Each row is a point on a hilly landscape, with its height.
k767: [ 11 -11  19  -3  14 -19   6 -54  18   0  45 -63]  (h) 0.35
k326: [  4 -13  21   0  17 -23   5 -55  19   1  47 -65]  (h) 0.32
k239: [ 16  -9  15  -5  15 -17   9 -59  18  -1  44 -61]  (h) 0.60
k10: [-25 -30  26  27  12 -29  12 -14  10  17  17 -58]  (h) 0.47
k500: [-39 -26   7  42  16 -27 -22  18   0   8 -44 -10]  (h) 0.53
k541: [ 26  22   2 -25 -11  23   5 -11   5   0  14  14]  (h) 0.54
k922: [  3  -9  20   2  12 -12   6 -41  12  11  32 -50]  (h) 0.09
k889: [ 16  25  -4 -22 -16  26   2   7   2  -3   3  28]  (h) 0.39
k322: [-15  -1 -17  20   4   7 -21  40  -9   1 -39  25]  (h) 0.58
k130: [  6  20 -21  -5 -13  26  -5  35  -7  -4 -19  42]  (h) 0.21
k82: [-28 -14  -3  34  13 -11 -25  26  -7   7 -42   6]  (h) 0.61
k829: [ 29  38  -4 -47 -27  20   7 -13  -6 -23  25  46]  (h) 0.64
k484: [-26 -16   0  33  12 -14 -21  24  -6   8 -39   3]  (h) 0.59
k607: [  0  -3   7  13   0   3   1   8  -2  18 -14  -6]  (h) 0.51
k150: [-15  11 -31  13   5  20 -25  53 -11  -4 -40  46]  (h) 0.67
k134: [ 33  36  -1 -51 -28  17  18 -15 -11 -25  33  46]  (h) 0.67
k4: [  1  23 -39  -3 -11  24  -7  48 -16 -11 -34  62]  (h) 0.61
k98: [-13 -12   1  26   6  -6 -12  24  -8  12 -33  -2]  (h) 0.56
k850: [ 17  -9  13  -7  14 -13   8 -54  17   2  44 -57]  (h) 0.38
k226: [-36 -17  -2  39  16 -17 -26  25  -4   6 -45   8]  (h) 0.63
k871: [ 28  43  -4 -51 -33  12  13 -15 -11 -30  23  60]  (h) 0.71
k745: [-31 -19   1  37  15 -18 -24  23  -4   7 -43   2]  (h) 0.60
k625: [-42 -45  16  38  14 -40  -9  11   6  10 -30 -41]  (h) 0.25
k110: [-41 -47  18  38  15 -38  -7  11   7  10 -26 -42]  (h) 0.24
k160: [ 36  26  -1 -43 -15  24  12 -18  -2 -11  32  21]  (h) 0.62
k251: [-37 -17  -1  38  18 -19 -27  25  -5   6 -45   7]  (h) 0.63
k397: [-36 -28   9  38  16 -26 -18  16  -1  11 -41 -13]  (h) 0.50
k621: [  9   0  12   2   1   5   6 -14   4  15   7 -15]  (h) 0.51
k422: [ 20  24  -1 -25 -14  27   3  -1   2   0   8  23]  (h) 0.47
k654: [-10 -17  24  11  15 -22   9 -38  16  12  35 -58]  (h) 0.13
k756: [ -4  19 -44   1  -8  25 -12  57 -18  -9 -43  64]  (h) 0.69
k62: [ 16  18   0 -16 -10  23   3   0   2   2   5  14]  (h) 0.44
k624: [-36 -48  21  34  13 -40   5   9   5  14  -9 -55]  (h) 0.38
k539: [-38 -11  -5  36  17 -14 -29  30  -6   3 -45  13]  (h) 0.65
k903: [ -3  18 -40   2  -6  27 -14  56 -15 -10 -41  59]  (h) 0.65
k477: [-32 -45  23  32  13 -37  11  -1   8  15   6 -62]  (h) 0.53
k456: [ 12  40 -23 -26 -23  22  -1   4  -8 -23  -4  68]  (h) 0.64
k367: [  6 -13  21   0  17 -22   5 -54  17   2  45 -62]  (h) 0.14
k655: [ -1 -18  25   2  19 -26   3 -55  21   0  48 -67]  (h) 0.28
k389: [ 33  40  -1 -54 -32  13  18 -17 -14 -29  32  49]  (h) 0.69
k196: [-25 -29  25  26  13 -29  15 -19  12  17  24 -59]  (h) 0.46
k320: [-20   5 -24  18   5  11 -27  48 -11  -2 -40  36]  (h) 0.65
k353: [ 44   8  -3 -34  -3  19  22 -38   2  -5  39  -4]  (h) 0.63
k740: [  5  29 -30 -10 -16  26  -3  32 -12 -14 -20  60]  (h) 0.54
k102: [ 45  -2  -2 -25   1  11  23 -48   7  -1  39 -23]  (h) 0.60
k803: [-41 -47  18  35  15 -40  -6  10   6  11 -23 -46]  (h) 0.26
k450: [11 11  0 -3 -8 19  1 10  0  9 -8 11]  (h) 0.37
k281: [-43 -25   5  44  19 -30 -26  17   1   8 -45  -5]  (h) 0.58
k662: [ 17   0  12  -9   5   4   7 -33  10  11  21 -23]  (h) 0.41
k176: [-28 -30  26  29  12 -31  16 -12  10  16  17 -60]  (h) 0.50
k168: [  0  17 -30   0  -8  26 -11  50 -12  -6 -33  49]  (h) 0.39
k793: [  5  32 -35 -11 -17  21  -1  31 -14 -19 -25  71]  (h) 0.65
k540: [-29 -34  26  29  14 -31  13  -9  11  15  14 -59]  (h) 0.52
k64: [ 40  24  -3 -50 -20  19  25 -20  -9 -23  41  22]  (h) 0.66
k74: [ -9 -15  24  14  11 -19   9 -31  11  16  27 -50]  (h) 0.25
k46: [-17  -1 -14  22   6   5 -24  40 -10   2 -40  24]  (h) 0.61
k332: [-36 -49  21  33  14 -41   4   9   4  13 -11 -55]  (h) 0.37
k623: [-37 -16  -2  39  18 -18 -30  24  -5   3 -47   8]  (h) 0.63
k632: [-11  16 -39   6   1  25 -23  62 -14  -3 -41  56]  (h) 0.70
k44: [-13 -14   8  25   5  -9  -9  16  -7  15 -26  -8]  (h) 0.56
k135: [ 26  44  -5 -49 -30  15   9 -13  -8 -27  19  61]  (h) 0.67
k696: [ -7 -18  26   7  16 -26   5 -45  18   5  42 -62]  (h) 0.07
k218: [ 44  14  -4 -40 -13  21  22 -32  -2 -13  40   9]  (h) 0.65
k985: [-29 -36  24  31  13 -34   6   0   4  19   0 -51]  (h) 0.49
k684: [ 47   3  -4 -32  -4  18  28 -42   2  -6  40  -7]  (h) 0.65
k104: [ 36  26  -1 -48 -18  22  16 -19  -6 -17  35  24]  (h) 0.64
k693: [ 41  18  -1 -40 -11  23  19 -26  -2 -11  36  13]  (h) 0.63
k544: [-40 -54  17  34  15 -45   2  11   8  10 -16 -57]  (h) 0.41
k726: [ 37  -4   4 -16   6   2  18 -52  14   0  39 -41]  (h) 0.57
k193: [ 15  -8  16  -4  15 -16   8 -56  16   1  44 -61]  (h) 0.46
k61: [-10  14 -37   7   0  24 -23  58 -13  -3 -42  55]  (h) 0.69
k686: [-38 -53  20  31  16 -41   5   9   6  13  -9 -57]  (h) 0.39
k584: [-45 -36  10  45  18 -36 -21  12   8   8 -44 -18]  (h) 0.47
k766: [-18 -19  22  23   9 -21   9 -12   5  19   8 -44]  (h) 0.48
k212: [ 32  36  -3 -51 -28  17  14 -13  -7 -23  30  44]  (h) 0.66
k253: [-29 -33  18  34  11 -30  -7  12   0  15 -27 -31]  (h) 0.43
k857: [ -1  20 -40   0  -9  25  -8  54 -17 -12 -39  65]  (h) 0.66
k125: [ -7   4 -16  12   1  13 -15  42  -9   3 -32  26]  (h) 0.44
k874: [-43 -49  19  37  16 -43  -4   9   8  10 -25 -46]  (h) 0.31
k158: [ 15  21  -5 -14 -12  25   0  11   0   0  -2  24]  (h) 0.33
k817: [ -7  10 -30   8  -2  21 -18  52 -13  -3 -38  44]  (h) 0.57
k73: [-36 -19   1  40  16 -17 -26  23  -5   6 -44   4]  (h) 0.61
k80: [ 28  11   5 -23  -5  19   7 -25   8   6  20  -1]  (h) 0.55
k200: [ 15  37 -16 -26 -20  26  -1   9  -4 -18   0  54]  (h) 0.56
k404: [ -2 -14  23   2  18 -24   3 -53  21   2  45 -64]  (h) 0.14
k630: [ 40  16   0 -36  -9  21  17 -29   0  -8  34   7]  (h) 0.62
k310: [ 15  21  -4 -16 -13  25   2  10   1   0   0  26]  (h) 0.35
k263: [ 15  -9  16  -6  14 -15   6 -56  16   1  43 -59]  (h) 0.35
k984: [-40 -44  17  37  14 -38  -7  12   4  11 -27 -40]  (h) 0.25
k644: [ 11  -2  14  -3   5  -1   7 -30   8  13  21 -28]  (h) 0.38
k117: [ 20   6   8 -10  -2  11   7 -21   6  12  14 -12]  (h) 0.52
k772: [ 26  44  -2 -51 -31  12  10 -16 -10 -29  20  62]  (h) 0.70
k166: [ 40  21  -4 -45 -16  21  24 -26  -8 -18  41  17]  (h) 0.66
k509: [ -7  17 -43   1  -2  28 -16  59 -14  -6 -43  59]  (h) 0.68
k735: [  2 -10  20   1  15 -19   5 -50  14   6  40 -57]  (h) -0.03
k58: [-31 -21   6  38  13 -18 -19  21  -5   9 -41  -5]  (h) 0.57
k937: [-38 -49  21  34  15 -39   3   8   3  14 -10 -55]  (h) 0.36
k362: [ -3   7 -17  10  -2  17 -14  42  -9   1 -32  29]  (h) 0.36
k408: [ 25  -6   9 -11  10  -7  13 -55  14   1  40 -51]  (h) 0.45
k76: [ 14  31 -15 -22 -17  28  -1  13  -4 -10  -1  46]  (h) 0.43
k917: [ -9  -5  -4  21   3   3 -11  28  -8   9 -31   8]  (h) 0.50
k67: [ 18  24  -3 -21 -14  26   2   6   1  -1   4  26]  (h) 0.40
k510: [ 38  27  -2 -48 -21  20  19 -18  -7 -21  37  27]  (h) 0.65
k12: [ -4 -14  22   5  16 -21   5 -44  14   8  40 -58]  (h) 0.00
k577: [ 34  10   5 -28  -3  18  10 -32   7   4  27  -7]  (h) 0.55
k769: [-11 -21  27   8  17 -28   5 -45  19   6  43 -65]  (h) 0.14
k383: [-17  -9  -5  25   8  -2 -20  29  -9   7 -39   9]  (h) 0.58
k523: [ 20  -8  11  -8  13 -12  10 -56  16   3  42 -58]  (h) 0.41
k851: [-21 -12  -2  31  11  -8 -20  26  -9   9 -38   4]  (h) 0.59
k670: [ 29  44  -3 -54 -33  11  14 -15 -13 -29  25  62]  (h) 0.72
k593: [ 19  42 -13 -33 -24  23  -1  -2  -4 -22   8  59]  (h) 0.62
k991: [ 15 -11  16  -4  13 -17   9 -57  16   1  44 -63]  (h) 0.54
k347: [ -7  17 -41   3  -3  27 -17  59 -13  -5 -42  58]  (h) 0.69
k105: [  2  15 -22   1  -8  24  -9  42  -8  -3 -28  39]  (h) 0.22
k838: [  2  20 -33  -1  -9  28  -8  48 -11  -9 -31  53]  (h) 0.46
k2: [-36 -51  19  32  14 -41   4   8   6  12  -9 -57]  (h) 0.39
k345: [-42 -45  16  36  15 -38 -10  11   7   9 -30 -39]  (h) 0.25
k629: [13 10  4 -9 -7 16  4 -2  4 10  1  5]  (h) 0.47
k867: [ 40  19  -4 -46 -17  19  25 -26  -8 -18  43  18]  (h) 0.66
k258: [  4  -3  14   9   2   1   4 -11   2  19   2 -18]  (h) 0.52
k215: [-16 -20  21  23   8 -20   9 -12   3  22   8 -43]  (h) 0.47
k582: [  4  23 -31  -4 -11  27  -4  42 -12 -10 -29  53]  (h) 0.43
k589: [-22 -25  17  30   9 -23  -5   9  -2  19 -21 -29]  (h) 0.53
k863: [-20 -23  20  26   9 -22   3   1   0  21  -7 -36]  (h) 0.53
k794: [ 48   5  -3 -36  -7  19  27 -41   1  -8  40  -4]  (h) 0.66
k986: [  5  18 -16  -1  -9  25  -5  32  -6  -2 -20  34]  (h) 0.15
k223: [ 30  41  -3 -50 -30  16  10 -13  -8 -24  26  51]  (h) 0.66
k601: [ -3  17 -39   2  -2  26 -14  57 -14  -8 -42  56]  (h) 0.63
k570: [ -6  15 -38   5  -2  27 -18  57 -12  -5 -41  55]  (h) 0.66
k995: [-19 -22  27  22  13 -25  11 -25  14  15  27 -58]  (h) 0.35
k975: [ 16  28  -9 -21 -15  26   1  12  -1  -6   1  37]  (h) 0.38
k821: [-25 -28  21  28  11 -28   5  -1   1  19  -2 -44]  (h) 0.51
k513: [  3  22 -30  -4 -12  27  -5  42 -10 -10 -25  52]  (h) 0.42
k419: [ 28  40   0 -52 -33  12  14 -14 -11 -29  26  54]  (h) 0.69
k840: [ 22   4  10 -12   3   8   7 -32   8  12  23 -19]  (h) 0.46
k546: [ 42   1   0 -26   2  14  19 -44   9   0  35 -18]  (h) 0.56
k469: [ -6  18 -43   3  -4  26 -16  58 -14  -5 -42  60]  (h) 0.69
k545: [ 29  34  -3 -47 -23  23  10 -12  -4 -17  25  35]  (h) 0.63
k935: [ 15  33 -11 -24 -20  27  -1  11  -3 -11   0  44]  (h) 0.44
k441: [-40 -53  20  34  15 -42   3   9   6  12 -14 -55]  (h) 0.35
k131: [-25 -29  30  22  15 -29  15 -31  20  11  35 -64]  (h) 0.47
k678: [-33  -5 -13  29  13  -5 -32  38  -9   3 -42  25]  (h) 0.66
k866: [ 40  -3   3 -20   4   6  21 -50  13   1  40 -35]  (h) 0.57
k381: [ 21  46 -13 -43 -30  17   4 -14  -6 -29  12  69]  (h) 0.67
k869: [ -4  -8  19  12   6 -10   8 -22   8  17  13 -36]  (h) 0.42
k709: [  4  17 -21   1  -9  26  -6  37  -7  -4 -24  38]  (h) 0.17
k828: [ 10  36 -26 -20 -20  24  -1  17  -7 -20 -10  65]  (h) 0.61
k864: [ 32  27   0 -41 -17  23   8 -16   1 -10  26  24]  (h) 0.61
Follow the land downhill from each row below. Which row is at the bottom of its valley?
k58  drains to k110
k540  drains to k735
k176  drains to k735
k500  drains to k110
k4  drains to k986
k404  drains to k735
